Each row has a name. Each piece below is followed by the name of the row it came from, unless a question asks for something else. Each question is about the rows just above it. Places in a row count from 1.

[-27   1  -3 -11  14  19  -6  -8 -21 -34  -2  14  59  60 -18 -25  -1  31
 -10 -32   4 -12 -18] : j_946
[  3  35  -4 -16   1  14 -11   6 -15 -12  -4 -17  40  -7  -2  -8 -15 -17
  17 -23  22 -39 -19] : j_932
[-22  16  -9 -11  14  33 -28  20 -21 -18  -8  11  23  32 -22 -32 -21  32
  25 -15   4   9 -31] : j_206
which: [-22  16  -9 -11  14  33 -28  20 -21 -18  -8  11  23  32 -22 -32 -21  32
  25 -15   4   9 -31] | j_206
[  3  35  -4 -16   1  14 -11   6 -15 -12  -4 -17  40  -7  -2  -8 -15 -17
  17 -23  22 -39 -19] is in which row? | j_932
Does one of the named rows hold [-17  17 -23] side by side, in this order? | yes
Row and place of [17] in the named rows: | j_932, 19

[-35 -38  27 -36]  j_735
[-36  13 -40  15]  j_508
[  4  40  12 -25]  j_598
[ -6  28 -25  27]  j_692
[  4 -26  12 -25]  j_335
[ 29 -38  41 -36]  j_964
[ 19 -18  57 -10]  j_322
Row and place of [-40] in the named rows: | j_508, 3
Row and place of [-26] in the named rows: | j_335, 2
Among the named rows, does one hold [ 41 -36] next to each other, in this order? | yes
[29] is at row and place | j_964, 1
Among the named rows, does one hold [-26  12 -25] next to each other, in this order? | yes
Which value is in both j_335 and j_692? | [-25]
[28] is at row and place | j_692, 2

[  3  26 -18  28  23  -1 -21  -9  24  -4  32  33] = j_676
[-62  15  25   3  12   2 -39  28   6 -56   4   7] = j_399
[  8  22 -24  21  20  -7   6 -21  63  16  29  26] = j_440
[ 25 -10 -24  -7   4  -8  38 -26 -15  58  -8  -8] = j_694
[24] is at row and place | j_676, 9
Is [-4 32 33] printed in one of the named rows, side by side and in this order? | yes
[23] is at row and place | j_676, 5
Where in the named rows is [12]? | j_399, 5
which: [  8  22 -24  21  20  -7   6 -21  63  16  29  26] | j_440
[32] is at row and place | j_676, 11

[-14  -1 -18  13  18  -1   7 -20  -2  26   2  19 -17  12   4   8 -27  19
   1   6   5   2  -1 -11   9 -10  -5   0  10   7  14  10 -14  -4   3  15] = j_887
[  1  -2  -6  15 -16  12  14  -4   7   6   0 -11 -13   1  -5  12   5 -19
  22   3  -2  -7   4  14   6  -9   1   6   3   5  -7 -15   4  13  -1  -9] = j_837
[-12   5   3   6   2  -6   3  -5   5  54  -6  -7 -10  16   7  -1  15   9
   5  -7   3   5   0   1   1  -5  -1   3  -6  -4  -6   0  -5 -12  -1  -4] = j_602
[  3  -1  -6  -4  17  -1   0   6  -1  -9  -6 -12 -24  -2   9 -12   3  -1
 -14   0  -9   2  11  -4   5 -17  -9   9 -21   1 -12  11  -5  10   5  -7] = j_600
[  6   0  -2   1   9   4 -19 -19   2 -34   6   0  -5  11  -6 -16  27  10
   8  -5   3   0  -5  -5  -4  -4  -5  -9   0  13 -13   1  -4  15   4   8] = j_827
[ -7   3   8   4   1   1  10  11   1  -1   2   5   2  11  17   5   2 -19
  18   7   1  14  -5  -9  12  32 -11  -9  -4  -2   9  -8 -10  21  -4   0] = j_634
[-10   4  -3   4  -8 -11   2   9   5  50   2  22  -9 -25  -1   3 -15   2
 -20  -2   4  -6   5  -1 -17  16  -4 -10  -2 -10  -4  -5  13  -5   6  -4] = j_515
[  8   4   1  -3 -11   3   2  -6  12  16  -8   6 -16  -2  12 -21  -4 -10
 -15   1  -5   2  -2  -4  -7  -6   0   2  -5   6   1   9   2  18  -4  10] = j_422
The row with [-10   4  -3   4  -8 -11   2   9   5  50   2  22  -9 -25  -1   3 -15   2
 -20  -2   4  -6   5  -1 -17  16  -4 -10  -2 -10  -4  -5  13  -5   6  -4] is | j_515
Which row holds [-14  -1 -18  13  18  -1   7 -20  -2  26   2  19 -17  12   4   8 -27  19
   1   6   5   2  -1 -11   9 -10  -5   0  10   7  14  10 -14  -4   3  15]? | j_887
which: [  1  -2  -6  15 -16  12  14  -4   7   6   0 -11 -13   1  -5  12   5 -19
  22   3  -2  -7   4  14   6  -9   1   6   3   5  -7 -15   4  13  -1  -9] | j_837

[-41 -43  20  49] = j_213
[-41 -42 -41  -7] = j_740
[-40  -4 -28 -40] = j_866
Row and place of [-43] in the named rows: | j_213, 2
Where do [-40  -4 -28 -40] appear? | j_866
[-42] is at row and place | j_740, 2
Which value is in both j_213 and j_740? | [-41]
[-28] is at row and place | j_866, 3
Where in the named rows is [-4]? | j_866, 2
Where in the named rows is [-7]? | j_740, 4

